In the data rows, the value 50 means zero.
Some points:
[43,50,30,51,80,60,61,44,43,51,43,67,59,57,63,49,36,46,43,56,53,63,35,42,47,52,37,52,61,58,43,10]
[60,65,26,54,45,33,74,60,58,50,51,47,44,40,70,53,44,37,51,63,43,67,27,57,63,50,53,67,37,46,51,30]
[78,42,42,58,64,59,56,46,50,59,58,48,52,55,62,55,56,41,45,55,43,54,10,62,44,50,41,38,39,47,49,28]
[54,62,46,34,33,63,62,58,56,38,50,37,44,45,59,64,46,52,60,46,42,64,56,68,68,45,50,51,54,37,44,19]
[61,54,42,51,52,57,62,42,50,40,45,53,52,44,47,57,58,57,62,56,38,54,19,56,79,50,39,49,71,47,40,25]
[52,38,49,58,60,59,52,52,64,51,54,43,54,54,27,56,58,29,37,53,38,62,38,67,76,50,66,47,33,53,53,18]
[58,71,39,55,55,57,63,48,45,54,30,45,52,48,43,59,56,61,54,41,41,40,57,48,71,49,33,51,63,46,57,29]
[45,51,31,63,55,61,56,46,32,52,52,48,57,52,50,52,70,48,56,57,35,56,49,61,70,53,39,42,53,42,57,19]
[45,57,47,47,46,48,63,52,61,48,36,37,58,53,49,56,45,75,55,38,42,49,28,56,73,41,28,63,50,39,72,47]
[66,48,33,40,67,63,53,53,57,55,51,46,60,62,50,59,49,42,47,41,46,55,19,58,68,42,44,43,47,54,26,19]
[60,53,44,52,72,57,50,42,38,37,42,39,64,58,44,53,45,54,52,67,51,59,36,46,60,52,40,50,64,54,44,13]
[65,64,22,50,50,59,44,50,47,57,33,29,48,59,59,60,64,52,60,56,41,55,27,49,65,46,50,34,53,48,61,33]
[51,46,47,45,51,59,62,50,47,39,40,40,61,53,48,69,55,54,57,55,34,65,35,65,74,45,41,47,47,52,30,31]
[34,59,53,53,38,42,59,59,62,53,50,51,65,58,35,40,52,41,56,47,58,60,36,28,61,41,48,62,35,43,50,52]
[53,61,33,32,37,30,67,46,60,54,48,46,66,43,66,60,36,48,53,61,44,55,29,32,68,50,40,63,60,54,53,39]
[63,30,37,48,27,57,56,43,49,46,59,27,60,54,64,59,42,46,60,41,50,55,11,52,55,44,53,58,52,66,44,55]
[65,65,38,59,50,38,63,68,63,50,58,52,60,57,56,42,42,33,54,59,48,54,19,37,60,64,41,49,41,40,33,27]
[54,62,33,37,56,62,75,54,47,66,34,33,55,44,44,47,59,50,50,63,44,63,37,47,68,46,66,39,65,44,44,20]
[50,48,36,57,34,43,56,52,57,67,41,39,40,49,39,47,54,50,58,60,61,64,34,43,43,39,77,65,59,50,49,19]
[52,40,35,41,53,43,52,57,47,60,55,47,45,65,43,52,53,55,54,33,26,64,43,68,84,45,58,52,41,48,66,22]
[49,43,31,35,63,54,60,56,49,54,48,34,51,58,44,55,42,51,56,58,48,71,34,69,69,48,40,44,62,49,32,20]
[74,44,40,55,50,66,65,65,52,55,60,31,45,55,46,56,53,41,51,47,44,51,37,67,57,46,41,36,32,52,43,24]
[73,52,65,52,56,61,53,52,50,41,39,47,52,50,37,60,46,39,73,59,42,68,35,60,56,30,42,42,52,54,33,37]
[48,46,42,40,48,65,54,55,48,60,39,36,54,58,43,53,61,47,56,43,42,78,37,43,69,49,64,47,61,41,41,19]
[45,40,45,58,51,31,65,46,54,49,38,33,57,56,54,56,55,60,58,66,33,37,39,66,68,58,41,33,56,55,60,32]
[65,60,36,65,42,39,40,70,52,49,60,44,53,60,54,52,62,34,56,54,42,48,27,39,54,60,55,35,30,44,51,51]
[46,46,40,39,51,61,51,49,63,46,43,44,57,59,37,63,53,51,52,52,44,78,19,57,60,38,53,58,53,53,31,24]
[35,41,35,41,55,74,69,40,43,35,57,69,56,50,48,49,44,56,54,55,27,77,31,64,62,52,52,62,52,47,47,34]
[58,59,33,76,53,42,57,47,36,55,44,55,55,58,60,56,42,50,48,57,36,38,46,71,61,46,44,47,48,44,75,23]
[66,60,23,66,38,45,58,64,55,52,59,46,52,58,59,48,61,29,57,59,43,39,29,39,51,38,58,45,52,49,56,32]
[73,68,42,38,75,63,49,39,34,29,59,47,50,43,57,59,50,55,57,56,45,74,39,47,46,23,53,61,48,47,51,45]
[42,64,58,47,47,47,58,64,60,43,46,54,53,57,32,50,56,43,49,47,54,80,37,31,62,34,54,57,39,39,48,47]
[59,53,30,42,53,38,66,55,47,51,46,38,56,48,66,59,37,55,41,66,32,59,25,67,55,55,31,58,62,58,63,31]
[48,29,47,78,54,61,50,53,24,57,48,42,59,60,31,44,57,47,55,57,50,57,29,44,62,43,61,50,59,51,66,18]
[65,56,52,58,68,45,60,42,48,58,37,38,63,49,50,37,46,61,55,68,53,62,36,59,30,48,33,59,58,54,29,17]
[51,36,33,62,56,48,56,54,58,54,51,54,57,59,57,54,29,35,60,52,40,47,23,63,73,45,52,45,63,55,44,13]
[49,67,36,56,59,56,69,32,44,53,38,43,57,49,57,58,47,54,54,55,36,57,55,55,56,47,28,57,62,38,69,43]
[54,54,31,49,67,58,47,53,39,43,39,41,62,56,54,46,59,64,53,53,38,45,43,60,69,58,43,40,41,52,69,20]
[49,61,55,59,35,42,69,49,53,44,33,32,55,50,59,58,43,50,57,60,34,55,58,62,64,40,41,45,69,63,43,28]
[70,43,26,53,44,45,66,56,49,57,34,38,56,55,42,57,73,53,49,51,41,77,18,58,62,43,49,42,60,45,60,22]
[57,44,51,51,65,52,53,61,41,50,41,45,63,47,42,60,37,45,67,61,45,67,13,54,59,33,50,69,51,52,45,18]
[54,39,28,59,54,49,71,57,64,62,58,48,58,45,64,61,48,45,47,50,23,45,33,51,48,56,52,61,33,45,48,36]
[60,45,38,59,46,51,59,60,52,48,39,35,43,59,52,68,41,39,61,56,33,63,27,55,77,34,48,65,62,50,47,29]
[51,58,51,46,64,63,49,42,52,38,48,36,57,54,39,51,63,54,66,53,33,59,36,70,66,46,33,43,55,48,46,35]
[54,52,38,60,47,55,58,29,39,48,47,60,56,59,34,56,56,65,56,55,39,50,42,41,85,51,49,56,54,49,48,14]
[34,62,67,61,46,37,66,61,58,50,45,57,62,60,50,45,41,46,60,51,42,51,24,29,49,41,54,63,50,45,55,36]
[70,32,49,53,59,32,72,60,56,54,52,26,65,46,41,43,56,53,34,37,47,66,24,60,70,53,45,61,28,47,59,53]
[82,57,50,58,64,57,61,51,42,49,60,34,33,43,56,46,45,56,61,67,47,54,37,60,48,56,52,35,34,57,29,21]
[49,49,45,58,71,57,61,44,43,57,40,41,47,57,55,42,57,54,48,46,44,61,39,66,86,58,35,42,42,46,57,26]
[65,63,34,42,39,54,51,51,49,58,40,38,52,64,58,56,63,45,63,49,45,41,22,45,76,43,43,44,59,55,45,21]
[58,32,33,55,30,53,47,46,50,56,54,35,51,53,45,54,48,44,66,52,52,71,16,49,54,39,68,57,53,63,47,32]
[65,43,44,51,56,54,68,60,46,42,61,48,44,53,53,58,48,36,62,57,43,55,24,70,60,30,49,55,39,51,43,26]
[56,68,50,43,55,69,52,45,46,47,51,42,61,43,46,53,51,54,53,56,42,64,13,53,73,34,44,55,66,55,42,21]
[54,62,37,40,51,63,60,46,62,63,44,38,42,51,31,54,63,48,52,40,35,72,40,54,70,53,54,37,67,46,44,30]
[61,49,67,81,37,61,46,51,40,51,63,49,53,55,58,65,50,39,55,50,37,37,22,57,59,36,59,31,49,46,55,34]
[62,66,13,37,37,49,65,56,55,54,44,42,48,51,57,52,54,47,65,52,46,48,23,55,75,48,63,61,39,49,54,17]
[47,39,37,76,77,44,44,60,61,71,51,59,54,50,61,52,53,40,25,56,50,41,36,47,54,50,53,53,49,44,34,25]
[64,55,51,51,52,51,81,55,56,51,57,56,55,36,62,62,36,52,48,51,35,47,49,59,57,41,36,65,43,42,49,14]
[44,45,50,62,64,41,67,61,55,62,50,50,49,56,58,55,48,37,47,52,44,38,22,62,39,53,61,55,45,45,62,9]
[34,65,72,44,40,34,62,67,58,52,45,52,61,55,37,48,53,42,52,59,43,69,34,37,56,41,42,61,43,46,47,48]
[58,34,55,32,58,46,61,60,65,46,51,33,53,47,42,51,48,48,47,61,46,75,18,57,49,34,57,66,47,56,46,35]
[55,55,38,63,61,60,39,44,39,44,41,47,54,58,63,41,58,59,51,65,37,61,45,69,77,42,36,40,52,47,50,35]
[56,65,26,48,65,33,39,69,46,63,54,41,43,54,61,54,70,28,43,69,46,47,37,46,61,50,56,44,46,47,60,26]
[50,51,51,47,40,46,61,62,53,58,41,51,44,49,47,66,37,52,62,60,35,66,41,64,74,29,56,54,48,44,40,24]
[53,44,52,50,54,54,49,46,44,45,44,48,60,58,56,55,59,52,61,42,40,60,39,62,80,48,45,23,51,50,55,19]
[58,26,42,10,57,48,43,42,58,55,54,52,49,54,55,54,48,44,44,39,34,57,33,65,79,63,53,51,57,63,54,44]
[44,67,40,60,47,47,55,49,39,54,38,41,54,54,47,58,63,59,57,48,43,66,39,30,51,38,62,48,74,57,39,16]
[52,53,59,77,59,58,58,58,43,38,47,41,41,57,63,64,63,51,57,49,34,65,34,56,38,33,66,41,32,42,58,29]
[67,80,27,42,61,51,61,37,57,58,45,45,57,49,71,57,45,66,41,49,38,58,24,39,62,43,38,48,56,48,56,29]
[56,42,54,53,55,48,47,59,41,43,54,45,46,57,55,51,74,47,51,55,35,48,48,79,56,46,28,33,56,54,65,27]
[45,48,20,70,47,56,50,52,46,54,49,48,55,45,35,53,62,54,51,55,36,33,63,65,75,57,49,47,64,38,61,31]
[63,41,56,44,46,53,68,59,50,56,54,43,44,63,58,59,41,36,54,48,35,43,33,76,65,50,51,47,31,49,43,38]
[41,53,55,61,32,38,54,64,58,49,53,49,69,58,43,38,45,43,53,49,50,61,27,30,50,53,47,67,39,49,53,53]
[64,64,38,41,50,65,59,55,59,57,42,37,54,48,50,59,56,43,57,41,31,62,25,52,74,39,39,54,52,60,36,26]
[51,66,26,46,53,67,53,59,43,51,40,74,38,42,54,74,48,41,51,36,56,55,53,38,60,29,65,52,44,37,70,37]
[69,69,33,41,54,61,58,61,58,53,45,43,48,58,54,53,57,52,45,35,41,56,25,62,70,46,52,31,51,51,35,20]
[53,37,51,43,53,49,70,50,62,51,44,27,57,48,45,53,57,43,60,65,40,67,43,77,66,30,44,65,38,48,45,25]
[60,43,54,56,36,50,67,48,55,54,57,56,54,51,62,66,40,37,69,61,36,47,23,33,70,34,41,57,53,48,47,25]
[35,62,59,62,57,57,66,63,65,53,37,50,46,51,38,43,57,60,48,48,50,74,36,45,60,30,46,64,34,42,45,31]
[63,43,38,52,66,64,44,48,50,45,47,45,58,53,46,44,53,57,47,56,47,50,46,71,79,59,34,39,42,45,54,23]
[56,29,46,47,46,48,68,60,64,49,44,41,58,50,41,51,38,48,54,52,33,54,49,76,84,40,49,44,48,57,32,47]
[75,54,38,41,42,56,55,61,38,53,48,58,41,36,54,64,50,41,61,52,51,52,28,70,73,34,55,62,29,49,52,31]
[77,52,35,52,41,63,61,60,54,61,45,38,44,61,58,62,60,52,55,57,33,54,31,45,52,35,52,36,29,49,55,26]
[75,33,56,47,56,51,62,48,51,42,45,54,60,52,84,56,61,47,41,61,28,58,23,50,37,37,67,64,52,35,45,48]
[62,58,42,53,53,73,48,42,52,52,51,42,46,59,35,51,52,45,58,50,42,70,34,39,70,51,54,53,65,48,37,11]
[64,50,18,59,49,39,41,45,63,56,60,38,56,48,58,56,59,40,43,53,37,39,22,53,70,69,62,59,42,55,43,39]
[49,31,48,72,59,53,79,67,47,62,50,38,56,50,59,55,54,37,46,53,45,67,41,51,49,44,52,48,41,37,48,14]
[53,68,64,34,45,52,52,48,61,50,34,53,57,55,43,54,62,68,51,33,39,45,37,60,79,44,35,54,49,41,56,37]
[25,49,56,59,60,59,45,63,66,48,42,43,49,62,47,44,54,52,57,38,46,62,23,51,78,35,54,72,46,39,58,21]
[46,46,49,67,66,41,81,41,37,53,57,56,60,54,38,54,51,54,45,55,40,57,25,69,58,43,50,68,26,35,66,27]
These points spread out most along one direction. Take the direction at right angles to it along which they spread out most. Then take the direction at right angles to both along which they spread out most. Go by this last direction. For each point below, how far along it does it lie, from 0 to 99? 50 is the average, and the first point above lies past it. One standard deviation of the points above along it is 16.
[66,48,33,40,67,63,53,53,57,55,51,46,60,62,50,59,49,42,47,41,46,55,19,58,68,42,44,43,47,54,26,19] 23
[59,53,30,42,53,38,66,55,47,51,46,38,56,48,66,59,37,55,41,66,32,59,25,67,55,55,31,58,62,58,63,31] 46
[60,65,26,54,45,33,74,60,58,50,51,47,44,40,70,53,44,37,51,63,43,67,27,57,63,50,53,67,37,46,51,30] 47
[54,62,33,37,56,62,75,54,47,66,34,33,55,44,44,47,59,50,50,63,44,63,37,47,68,46,66,39,65,44,44,20] 49
[45,57,47,47,46,48,63,52,61,48,36,37,58,53,49,56,45,75,55,38,42,49,28,56,73,41,28,63,50,39,72,47] 70
[53,37,51,43,53,49,70,50,62,51,44,27,57,48,45,53,57,43,60,65,40,67,43,77,66,30,44,65,38,48,45,25] 30
[78,42,42,58,64,59,56,46,50,59,58,48,52,55,62,55,56,41,45,55,43,54,10,62,44,50,41,38,39,47,49,28] 31
[60,43,54,56,36,50,67,48,55,54,57,56,54,51,62,66,40,37,69,61,36,47,23,33,70,34,41,57,53,48,47,25] 46
[77,52,35,52,41,63,61,60,54,61,45,38,44,61,58,62,60,52,55,57,33,54,31,45,52,35,52,36,29,49,55,26] 41
[48,29,47,78,54,61,50,53,24,57,48,42,59,60,31,44,57,47,55,57,50,57,29,44,62,43,61,50,59,51,66,18] 67
[34,59,53,53,38,42,59,59,62,53,50,51,65,58,35,40,52,41,56,47,58,60,36,28,61,41,48,62,35,43,50,52] 75
[56,42,54,53,55,48,47,59,41,43,54,45,46,57,55,51,74,47,51,55,35,48,48,79,56,46,28,33,56,54,65,27] 57
[52,53,59,77,59,58,58,58,43,38,47,41,41,57,63,64,63,51,57,49,34,65,34,56,38,33,66,41,32,42,58,29] 58
[34,65,72,44,40,34,62,67,58,52,45,52,61,55,37,48,53,42,52,59,43,69,34,37,56,41,42,61,43,46,47,48] 68
